128 stands for zero in the data rows.
Every row has a hidden score from 0 to 30. What is each row's score? 15 is about the middle. The score is a weighted sum of the row's numbers plus the product of two more (or one squared), each taken from its middle value.
[127 113  91 116 130 110 121 117 133 156 160 173 154 138  68 118 137  97
 111 104 144 116 121] >> 18
[182 158 120 175 118 124 155 167 136  74  85  80 110 118 167 132 107 101
 125 137  78 116 116] >> 11
[130 112 113 130 134 112 137 141 123 151 176 167 147 149 104 136 147 121
 130  99 149 108 127] >> 18
[105 117 168 133 125 129 124 114 123 160 175 159 117  97 110 131 142 147
 118  90 154 124 126] >> 15
[ 71 126  79  96   0 132 105 110 169 127 153 119 200  16 109 133 140 176
 147 118 120 135 255] >> 1
[ 62 125 106  94  88 124 100  92 103 121 144 132 204 100  96 144 142 104
 167 119 138 136 204] >> 11
[121 112 130 114 132 125 119 121 133 156 160 161 127 129  68 123 142 126
 110 100 154 118 119] >> 18
[ 79 130 141  99 163 123 115 102 111 125 158 113 104 143 157 128 158 183
 123 107 103 131  94] >> 15
[174 163 108 169  96 120 143 171 162  76  77  77  86 117 119 133 105  71
 135 151  82 117  92] >> 11
[121 109 142 107 130 121 114 120 115 161 154 171 114 126 123 120 146 133
 112 104 160 122 118] >> 16
[122 111 205 120 131 126 123 119  94 157 157 166  84 104  94 119 141 183
 120  99 154 114 108] >> 14
[126 118 154 119 121 122 118 116 117 156 161 162 113 121 188 126 138 139
 122 109 154 111 103] >> 17
[170 162 163 176 186 111 169 162  97  70  73  71 174 151  77 134 111 185
 113 133  79 123 144] >> 16
[182 171 134 179 120 119 163 164 134  74  87  78 126 113 125 139 103 121
 130 127  80 124 145] >> 14
[176 157 138 168 128  89 129 166 134  82  66  78 130 143  72 111 115 138
 124 136 106 131 140] >> 17
[ 85 133 122 110 123 121 134 144 145 115 169 137  94 147 162 150 152 178
 132 105  91 124 120] >> 15
[ 78 132 147  88 193 125 115 107 108 126 158 115  96 173 148 128 154 170
 121 112 103 126  63] >> 17
[185 106  29 145  46 135 134 127 171  51  61  75 158  90 130 158  76  47
 122 141 138 122  68] >> 5
[169 148 154 182 160 128 170 181  90  89  83  91 164 135 131 117 100 182
 137 132  87 138 152] >> 13
[109 129 181 142 129  91 159  98 110 155 129 140 137 126 137 144 129 194
  90  70 140 114 142] >> 13
[123 110 248 123 120 118 126 111  78 153 158 166  43  96 116 117 139 180
 114 103 148 117  85] >> 15
[130 112 108 119 132 127 118 125 131 159 159 166 142 128 135 125 148 110
 117 101 152 115 135] >> 17
[120 109 126 122 130 129 126 121 130 157 161 165 129 124 128 122 151 124
 112  99 158 118 129] >> 16
[167 127 114 135 172 129 125 136 145 159 138 155 186 155  90 132 146 121
 125 120 121 137 133] >> 19
[ 45 152 113  31 155 115  94 165 160 183 160 201  89 167  83 124 143  55
  82 113 120  85  12] >> 18
[138 110 114 112 150 114 127 101 138 168 138 182 122 143 129 113 145 125
 106 100 177 125 148] >> 19
[176 169 106 177  85 121 165 167 175  76  75  74  75 106 138 138 103  66
 134 142  76 119  92] >> 9
[127  53 212  70 119 255  44  95  99 157  87 124  69 103  95 125 121 180
 196 246 154 255 106] >> 7
[146  88  77 110 200 110 145 103 129 172 154 182 247 138 138 148 164  90
 110 112 153 102 179] >> 27
[134 182 206 135  78 113 108 114 139 168 194 137  68 111 241 139 135 172
 150 107 169 138 131] >> 25
[ 94 132 113  94 136 155 116 120 145 144 152 159 127 116  55 136 137 115
 133 110 149 142  90] >> 14
[ 87  62  87  94 134 210 107  59 182 146  39  90 141 174 145 146 136 106
 154 218 150 249 122] >> 14
[135  99 142  85 114 123 136 125  95 139 156 160 147 113 146 122 126 105
  75 109 169 134 108] >> 19
[186 152 135 170 146 107 138 165  93  64  62  88 159 125 149 117 100 175
 125 140  77 125 148] >> 12
[105 131  73  97 144 118 118 141 160 161 157 168 148 140 142 127 144  72
 111 106 153 113 106] >> 17
[ 99  87  19 127 145 104 146 101 112 127 164 188 138 143 122 129  78  67
 109 103 189 130  97] >> 22
[126 117 176 122 127 120 126 123 106 158 162 166  85 107 118 126 143 163
 109 101 153 114 116] >> 16
[161 152 170 142 195 109 135 121  17  73  76  76 215 147 208 125 112 197
 153 151  94 120 185] >> 23
[123  98 100 148 105 149 108 119 165 158 139 148 131 122 192 116 120  99
 130 131 140 131 136] >> 13
[127  14  62  79 119 222  28  35 144 163  71 129 201 129 182 107 111  82
 211 230 185 242 158] >> 2
[125 109 163 103 123 120 128 127 107 151 161 165 111 113 119 118 131 141
 103 109 152 117 111] >> 18
[119  46 131  69 131 255  49  92 125 156  83 121 123 125 113 123 122 123
 200 246 154 255 122] >> 8
[122  89 116 101 106 138 110 102 117 158 175 154 156 124 142 136 148 121
 115  94 161 116 101] >> 16
[121 115 129 124 126 123 126 124 118 154 159 163 136 121 125 129 136 128
 122  99 151 111 140] >> 16
[185 157 123 191 100 123 158 166 131  72  80  81 124 102  91 136  90 106
 128 123  76 125 131] >> 13
[119 111  85 116 131 123 126 114 145 152 164 163 161 143 154 120 148  90
 109 100 156 111 135] >> 17
[181 150 129 173 141 121 157 169 122  72  81  82 135 124 100 130 107 135
 122 136  79 121 125] >> 14
[122 102 154  92 126 116 121 114  90 148 153 157 132 119 120 116 140 142
 112 111 172 129 118] >> 17
[184 159 146 179 131 118 140 161 149  76 111  71 133 130 163 133 105 135
 130 137  85 126 164] >> 18
[178 161 109 166  92 126 151 168 147  71  82  87  89 112 146 128 111  75
 123 134  78 119 101] >> 12
[177 159 134 176 119 117 156 167 128  68  88  86 117 116 131 128 103 114
 122 134  76 117 124] >> 14
[ 77 104 125  98 147 113  98  87 146 120 170 113 153 139  82 131 141 128
 106 107 108 108 147] >> 23
[ 14 166 109   1 172 109  86 173 181 191 143 204  85 195  65 131 141  25
  63 109  93  91   0] >> 22
[ 83 135 139  95 151 122 115 102 119 125 158 115 115 138 191 129 152 157
 119 107 101 121 109] >> 16
[ 73 133 120 105  99 127 105 103 142 127 157 116 135 103 110 134 154  68
 139 117 107 135 151] >> 15
[184 173 107 173  91 114 168 165 163  66  83  80  93 109  70 127 114  70
 119 137  77 117 111] >> 15
[122 130  66 127 119 119 132 120 159 148 157 164 169 140 112 119 142  84
 113 108 161 123 147] >> 18
[226 113 137 115 255  59 197  42 125 140  21 137 134 140 112  97 112 173
 104 115 201 113 244] >> 21
[128 114 143 144 133 101 155 166 106 137 181 177 122 158 179 146 163 147
 122  97 153 111 122] >> 15
[133 110 129 119 133 125 121 116 127 153 157 161 126 124 126 126 143 120
 118  96 156 118 128] >> 17
[107 158 151 134  83 101 140 105 148 142 161 159  96  95 167 110 151 108
 106 123 177 126 139] >> 14
[ 77 105  96  79 112 160  95  69 114 129 194 103 143 146  93 139 150 156
 118  95 115 121  48] >> 13
[136  92 156 160 112 164 113 104 159 162 131 134 100 106 153 118 102 162
 129 138 111 133 105] >> 12
[144  37  48  63 128 255  35  50 161 153  84 118 182 138 130  78  94  51
 239 251 185 255 175] >> 16
[184 142 111 165  95  89 127 157 113  60  45  99 145 117 131 119  85 133
 122 149  74 130 126] >> 6
[ 82 112 143  82 141 115  73  38  15 177 140 142 133 133 172 104 146 186
 195 128 197  91 161] >> 17
[127   0 146 104 173 247  17  27 157 148 138 126 191 109 159 135  77 136
 190 242 175 180 200] >> 19
[ 73 137 132 106 200 115 131 108 103 130 148 108  93 168 188 134 139 163
 114 116  99 132  63] >> 15
[124 113  16 122 138 125 125 120 166 160 160 160 212 161  97 120 148  69
 125 105 149 119 160] >> 18
[173 139 130 175 112 109 152 162 110  62  85 103 126 136  87 129  60 140
 133 135  68 125  97] >> 18
[ 69 192 124  66 135  95 130 100  97 103 115 108 145 113 151 104 192 117
 132  78 137 129 200] >> 15
[181 155 125 173 116 125 151 166 139  68  82  80 105 119 169 126 109  97
 124 135  74 125 122] >> 13
[150  98 158 115 137 120 124  96 120 146 151 160 101 138 147  85 132 139
 134  90 168 136 118] >> 23
[124 109 158 114 124 122 123 132 112 152 158 162 108 124 130 120 141 148
 115 103 153 111 116] >> 16
[122 104  94  92 140 115 116 124 144 156 156 162 132 155 105 129 155 106
  82 105 147 128 127] >> 22
[175 156 125 172 126 129 155 169 125  73  87  83 120 126 183 129 109 116
 124 134  76 118 119] >> 11
[130 113 167 120 129 121 127 125 105 156 162 161 101 116 116 125 141 152
 117 102 149 121 115] >> 17
[135 188 106 147  37 137 109 144 211 130 114  84 207 109 102 123 133 219
 171 160  27 166 203] >> 6
[116 120 168 120 128 122 112 130 112 162 153 156  91 125 109 122 150 150
 132 115 150 118 114] >> 15
[120 112 140 121 131 121 121 127 122 153 158 162 118 121 130 127 140 134
 117 104 155 117 126] >> 16
[152 180 127 162  80 119 162 160 170  71  78  81  63  91 127 142 109  81
 113 139  81 117  94] >> 9
[ 63 119 129  72  91  87 138  88 124 129 151 109 150  95 152 142 139  91
 103 125 121 135 153] >> 17
[ 87 255  24  97 116  35 150 255 162  32  90 153  95 178  59 110 150  69
  25 140 195   0 131] >> 23
[179 129 145 197 126 126 157 151  95  74  65  96 144 139 127 149  63 185
 163 158  58  94 124] >> 9
[ 77 136 129  99 101 120 117 100 140 124 157 116 143  97 179 132 154  77
 122 110 105 131 153] >> 15
[177 154 105 176  89 135 152 159 159  72  82  77  93 114 143 129  99  72
 128 143  67 121 101] >> 11
[112 119 209 127 138 134 136 114  81 155 159 144  44 103 152 141 123 189
 136 121 186 108  82] >> 10
[179 163 135 166 140 120 156 167 122  72  85  84 139 129 187 128 104 135
 119 136  77 118 130] >> 13
[157 160 154 182 165 126 160 163 108  76  96  77 160 121  75 134 108 176
 137 122  73 126 153] >> 14
[129 116 108 120 132 121 118 128 130 157 162 166 141 133  91 131 143 111
 114 101 154 110 132] >> 17
[184 172 124 174 175 137 169 196 122  71  64  86 131 165  71 141 119 172
 144 170  71 106 143] >> 11
[134 135 103 117 126 125 112 123 156 161 168 159 151 141 131 135 146  92
 126 104 162 129 165] >> 21
[180 159 106 170  74 115 158 154 166  72  87  78  68 113 135 117 103  72
 123 135  75 128 103] >> 15
[118  87 121 122 174 153  97  88 168 176 133 178 190 181 133 130 113  69
  99  98  91  82 129] >> 22
[167 157 120 162 113 119 141 153 120  72  77  74 119 121 134 133 107 105
 130 141  76 121 127] >> 13
[122 116 143 120 128 112 109 128 135 164 160 162 118 138 113 116 154 134
 118 101 170 122 128] >> 18
[ 67 133 104  71  37 108  90  83 104 121 137 114 191  61 107 121 161 142
 146 127 115 138 220] >> 5
[123  51 132  71 135 255  45  92 124 157  83 128 126 125  87 125 124 125
 193 249 150 255 127] >> 8
[148 194 169 164 228  71 190 135  79  60  88  85 234 158 153 132 124  90
  90 153 101 131 204] >> 18
[ 73 113 100  93 127 102 127 121 166 123 148 143 153 126 201 158 154 117
 113 123 142 129 144] >> 13
[180 161  88 169  56 122 154 165 182  71  92  80  52 110 188 129 104  95
 126 140  81 117  82] >> 9
[121 111 203 122 125 125 120 125 103 160 160 163  81 116 149 122 142 178
 113 101 150 118 117] >> 16
[133 121 118 142 115 142 143 139 124 166 155 175 159 137 158 112 117 127
 135 109 144 129 129] >> 15
[122 115 115 122 136 121 121 128 133 158 163 162 132 131 197 128 142 108
 115 103 154 114 128] >> 17
[179 158 158 166 181 122 157 169  95  73  87  86 184 142 109 122  99 186
 122 135  75 130 156] >> 18
[100  55 135  55 148 255  37 131 172 120  66 169 138 152 103 156 143 125
 185 246 195 254  92] >> 18
[103 120 109 144  86 104  92 112 154 170 134 159  93 184  75 131  97 104
 180 150 160  95  97] >> 15
[180 157 132 164 125 124 160 168 119  67  86  82 124 131 111 124 109 128
 126 140  79 118 126] >> 14
[183 163 137 168 153 126 152 168 107  73  85  85 140 129 197 128 113 151
 126 136  76 118 135] >> 14
[183 162 155 176 164 125 157 164  96  71  86  80 160 140 149 127 108 176
 121 136  75 122 147] >> 15
[182 171  74 191  63 117  96 192 216  96  55  69 116 147  83 112  99  80
 164 169 111 166 146] >> 16
[ 90 139 132 103 114 129 123  99 131 127 162 108 138 111 109 130 141  89
 133 101 104 123 144] >> 16
[ 55 115  53 101  41 138 122 123 162 134 143 111 183  48 203 147 129  74
 134 144 107 155 243] >> 10
[130  94 164 103 148  91 138  72 149 191 116 184  74 118 121 124 155 176
  76 122 196 139 166] >> 15
[165 145 169 176 166 129 140 154 100  81  78  78 157 140 160 132  99 157
 115 147  56 121 155] >> 16
[ 79 118  94  93  31 125  88  87 137 128 132 121 183  68 121 128 146  66
 139 115 110 159 181] >> 7
[160 144  90 169 109 139 162 125 204 146 162 152 158 119 148 154 127  87
 137 109 168 121  98] >> 11
[109  75 117 105 103 168  85 124 125 176 164 180 142  77 140 137 124 133
 156 147 184 148 185] >> 12
[ 66 132  77  84 166 130 158 194 115 143 202 169  79 183  88 210 144 117
 181 143 214 149 129] >> 7
[177 157 142 172 152 126 159 162 109  71  83  75 141 128  80 121 105 154
 121 135  77 123 135] >> 16
[128 159 169 159  89 137 147  96 104 152 174 134  73 112 127 156  76 202
 139 119 166  90  35] >> 11
[129 117 159 124 132 128 124 124 118 157 158 165 112 120 115 128 144 144
 111 101 153 111 122] >> 16
[179 105  87 138  60 167 137 127 132  77 129  71 182 120  84 170 112  89
 108 110  95 115  66] >> 9
[185 155 128 156 134  89 153 168 110  61  56  95 136 122 136 112 105 177
 134 125 101 107 163] >> 13
[166 219 123 179 143  95 200 136 141  46  82  83 192 117 192 117 111 132
 114 152 114 131 173] >> 10
[138  89 114 135 130 102 155 162 125 142 165 183 156 186 182 151 126 131
 131 101 122  97 127] >> 17
[128 111 155 123 136 130 126 120 124 151 158 171 121 116 165 130 143 149
 118 105 154 101 126] >> 15
[135 184  85 201   0  77 152 107 235  98  55  58   0  57 139  97 139   0
  73 210 128 172 214] >> 22
[ 69 155 154 100 229 138 107 101  70 137 142 112  53 220  49 124 149 106
 145 109  91 116  38] >> 22
[143 166  95 201 137  75 197 178 182  43  49  93 139 203 161 160 131 120
  75 114 111  97 113] >> 17
[ 75 111  82  15 165 119  90  27   0 155 120 128 186 134 161 125 174 171
 203 157 247 138 176] >> 19
[117  80  78 107 137 151 105 122 136 170 150 176 181 107  74 153 137  88
 138 134 174 140 177] >> 13
[116 109  47 115 133 137 119 130 153 160 159 165 179 137  97 129 137  75
 122 109 158 125 153] >> 17
[174 168 143 167 148 102 128 174 129  83  72  66 128 162 113 115 114 154
 138 144 108 123 147] >> 17
[118 128 163 116 120 117 121 119  98 153 155 161  90 112 166 109 141 170
 116  91 160 115 115] >> 14
[152  97 103 130 140 129 120  94 147 148 153 154 142 138  96  94 121 110
 133  98 157 136 131] >> 23
[125 115  61 120 131 122 126 127 145 155 160 163 173 138 143 123 141  79
 114 102 152 119 142] >> 17
[126  66 192 147  81 125 133 114  95 159 128 186  80 131  85 171  64 194
 180 134 129  73  92] >> 9
[176 165 118 176 103 129 167 189 144  78  83  89 114 130 121 117 101  87
 129 131  75 130 109] >> 14
[118 109 149 105 130 128 114 127 120 164 156 166 107 125  83 129 141 145
 114 106 150 115 120] >> 16
[121  78 180  99 121 150 129 100  96 154 174 156  88 101 189 152 139 165
 111  99 186 109  84] >> 11
[137  96 147 113  97 117 146 164 132 133 175 179 110 123 126 149 134 151
 104 103 151 120 111] >> 17
[124 113 189 114 131 118 119 129 104 155 152 161  80 106 177 122 151 171
 118 101 147 115 103] >> 15
[149  81 140  56 110 103 145 130  67 118 162 149 180 100 191 115 112  83
  45 113 182 145  90] >> 24
[180 148  96 175  67 124 156 168 171  74  86  82  73 105 131 124 108  80
 128 135  77 125  95] >> 12
[177 163 139 172 150 117 166 175 115  73  80  77 148 129 200 131  95 156
 118 142  73 120 140] >> 13
[187 159 155 185 151 124 159 166  97  72  82  80 173 124 126 132  97 180
 133 127  79 121 147] >> 13
[104 110 147 137 100 121 146 211 171 141 194 208  16 144 131 175 140 188
 125 105 144 100 103] >> 15
[131 102 156 111 118 129 122 117 123 154 164 162 113 126  84 119 139 137
 114  98 161 114 116] >> 18
[173 148 138 189 139 138 162 180 159  73  87 101 114 156 105 141  93 139
 118 130  49  98 124] >> 17
[114  98 152 110 147 110 151 110 152 169 143 164 108 104 179 149 144 181
 107 120 168 122 125] >> 14
[117 109 133 122 133 135 131 126 130 162 155 171 142 133 146 116 137 122
 108  99 144 124 127] >> 17
[179 160 100 172  82 127 158 164 166  72  88  79  76 108 129 132 105  69
 117 141  74 117  96] >> 11
[204 147 120 196  95  92 220 233  88  39 129  79 108 174 143 169 123 106
 155 125  66 123  97] >> 3
[184 142 102 168 107 137 152 172 152  76  85  85 117 107 108 143 109  68
 134 145  86 133 121] >> 12
[125 144 136 137 112  99 167  97 153 145 151 159 106 116 158  93 134 113
 112 112 186 143 135] >> 18
[119 111 120 111 124 107 130 105 108 172 168 165  96 116 156  92 126 140
 150  95 203  98 129] >> 15
[ 95 134 121  96 131 115 117 134 127 166 151 165 146 133 127 120 136 108
 112  99 138 102 104] >> 16
[123 121 132 117 135 119 128 123 126 153 164 160 131 124 150 126 149 128
 108 100 157 112 130] >> 17
[154 158 157 112 141 138 142 169 176  57  68  79  90 108 128 155 125 109
  87 140  62 148  83] >> 15
[124 122 100 119 130 122 126 121 127 159 161 163 148 126 107 118 140 103
 119 101 156 118 137] >> 17
[177 159 136 169 150 122 152 167 106  69  89  83 142 138  63 128 117 158
 120 134  77 122 141] >> 17
[ 70 115 122 156  65 121  93 138 142 178 172 118  94  69 197 115 151  47
 115 151 152 153 198] >> 14
[123 110 126 120 130 127 120 121 133 156 156 161 131 122 113 124 143 121
 118 106 147 121 131] >> 16
[124  61 163 161  77 119 126 109 104 160 130 199 103 150 183 179  52 180
 193 134 119  64  96] >> 12
[ 49 128 187 119 196 121  89 126  84 138 163  81   8 169 148 117 164  28
 121 159  98 151  59] >> 15
[181 160 112 173 110 123 161 170 138  69  85  80  96 120 121 124 107  85
 118 135  72 118 112] >> 14
[ 92 115 103  73  95  87  80  90 122 112 110 131 160 108 178 113 132  94
 108 119  93 149 147] >> 11
[150 162 130 169 156 129 121 154 135  96  71  40 128 201  79 135 119 150
 174 189 109 114 136] >> 10
[124 118 142 119 133 123 125 128 116 157 156 162 116 122  76 124 139 139
 113 102 153 114 113] >> 16
[128 140 178 105 138 113 130 117 101 150 143 161  93 113 176 114 158 162
 113  96 163 112 129] >> 16
[134 193 122 113 132 116 122 133  81  90  55  67 146 144 180 131 121 133
 173 167  95 124  97] >> 13
[126 125 129 143 101 136 126 112 117 161 170 141 141 105 126 123 128 115
 128 108 147 115 151] >> 16
[196 146 119 160 139 120 161 151 142  78  72  90 119 122 149 141 110  99
 112 136  91 119 120] >> 13
[ 66 123 176  97 150 131 147 108 190 139 105 148 116 108 158 191 128 146
  90 118 132 130  82] >> 7
[133 119  98 138 120 120 126 121 115 157 157 165 202 114 135 133 124 117
 135  87 152 114 173] >> 16
[104 114 180 139 112 137 146 173 112 187 152 172  95 126 131 122 132 151
 147 113 152 145 105] >> 11
[172 161 158 151 174 125 154 150  64  72  82  71 182 143 134 133  99 195
 138 142  86 118 146] >> 15
[174 197 144 176 144 138 161 141  79  73  89  56 160 130 163 142  58 183
 135 149  86 107  72] >> 13
[121 121 230 113 116 112 118 110  88 161 152 163  59 106 135 110 146 188
 113  99 151 115  93] >> 15
[167 164  85 192 109 113 157 158  71  68 116  75 135 143  79  98  84 149
 173 156  79 108 118] >> 13
[111 128  82 148  82 133 120 100  89 160 180 150  96 140 134 103  97 136
 162 114 160 114  82] >> 12
[  2 255 104 162  98   0 191 158  40 112 146  59  97  98 130  95  83 160
  65 169 138   0 194] >> 3
[175 162  70 190 126 132 167 196 173  48  77  90  99 137 172 158 106  81
 136 156 116 124 113] >> 7
[115 111 194 128 125 105 149 103 123 145 142 145  78 124 152 131 153 182
  89  83 161 112 102] >> 13
[180 156 134 166 134 125 157 169 115  73  88  85 131 126  79 125 106 137
 124 133  79 115 130] >> 15
[ 88 127 102 144 133  85 167  97 167 152 121 131 123 164 214 141 154 126
  81  78 149 101 106] >> 8
[ 81 144 108  93 113 117 116  82 129 142 125 128 128 125  83 116 157  69
 128 102 109 127 187] >> 19
[123  51 118  73 131 255  42  91 127 155  86 126 126 129  65 130 121 121
 194 249 154 255 125] >> 8
[147 165 138 167 168 116 180 153 102  63  89  74 133 110 126 146 100 160
 117 147 107 116 152] >> 9
[120  55  43  75 136 255  42  82 155 158  86 124 189 145 178 126 120  79
 200 245 148 255 148] >> 8
[132  83 107  93  89 155 101  99 134 161 182 152 169 116 140 148 148 103
  97  85 172 104  83] >> 16
[122 113  42 120 136 121 122 122 151 156 159 164 188 150 196 123 144  70
 115 101 156 116 150] >> 18
[ 97 127 251  86 142 147 112 119 122 142 147 163  62  73  92 147 151 189
  94 103 151 132  67] >> 12
[122 114 159 117 129  97 108 114 126 172 149 164 102 127 105 106 142 144
 124  95 197 113 140] >> 17
[ 74 132 146  84 179 117 107  95 100 128 154 115 106 157 100 123 149 188
 130 111 110 127  84] >> 17
[ 66 131 161  69 163 161 113 119 189 136 129 159 145  82 109 168 160 111
  97 108 150 146  92] >> 11
[124 119 117 125 129 127 125 127 130 156 158 156 141 135 171 132 139 113
 114 106 158 115 128] >> 16
[130 215  93 150  61 141 125  67 136 162 195 100 139 116 172 124  70 112
 157 135 180  97  65] >> 22
[155 150 147 177 102 114 155 138 221 155 136 143 125  82 120 157 122 107
 133 113 174 143  61] >> 8
[184 156 135 171 140 118 153 168 115  73  84  78 135 122 129 128 110 142
 124 132  78 119 132] >> 14
[133 122 132 116 135 134 128 118 130 156 159 160 126 119 121 119 135 123
 115 103 159 110 124] >> 17
[120 139  88 120 124 125 125 113 150 161 168 161 161 127 107 102 142  80
 116 104 145  92 145] >> 18
[ 66 146 137  99 167 142 108 107  98 133 151 117  98 157  74 125 150 182
 132 112  93 120  94] >> 16
[177 157 131 161 133 120 158 168 115  68  78  83 130 134 153 131 110 133
 120 134  77 117 128] >> 13
[ 79 132 150  96 205 121 113 107 101 127 156 120  85 168 200 131 150 159
 121 106 102 127  64] >> 17
[168 164 124 173 137 140 158 169 118  80  81  78 108 137 121 129 103 111
 141 138  69 108 118] >> 10
[189 117 105 158 111  74 137 132  72  34  43 111 155 124 183 111  39 148
 109 149  85 153  95] >> 7
[173 174 111 169 115 137 153 166 124  80  77  79  93 135 117 123 115  95
 140 139  64 106 114] >> 10
[125 112  71 128 135 111 139 137 137 151 167 164 171 159 100 138 144  91
 124 102 148 114 144] >> 18
[133 115 113 115 142 138 141 132 129 151 148 175 138 125  53 128 153 117
 111 101 153 109 138] >> 16
[207 181 112 176 134 128 190 184 118  65  51 112 156 127  56 130 132 166
 120 138  72 121 141] >> 9
[ 82 131 148  97 216 115 121  98 101 120 158 117  84 189  83 124 155 130
 129 105 104 126  54] >> 23
[ 82 128 143  99 181 121 116 109 109 124 154 116  97 159 108 131 150 187
 127 108 107 121  71] >> 16
[184 150 125 173 127 120 155 152 130  67  88  77 126 136 114 107 103 123
 134 128  86 130 124] >> 18
[129 106 153 107 104 127 120 113 120 156 164 164 116 118 163 131 154 148
 104  96 157 115 102] >> 15
[ 80 128 139  99 153 120 124 105 106 124 160 120 122 150 122 129 150 176
 130 105 107 121 108] >> 16
[ 80 148 255  60 156 145 119 113 125 132 123 158  61  58 130 147 177 199
 102  97 158 148  87] >> 9
[129 107  90 118 127 118 134 112 138 164 166 185 153 144 142 135 129 106
 128 116 144  97 138] >> 19
[175 173 162 162 188 120 153 173  74  65  76  79 179 135 154 122 118 187
 122 125  86 119 169] >> 15
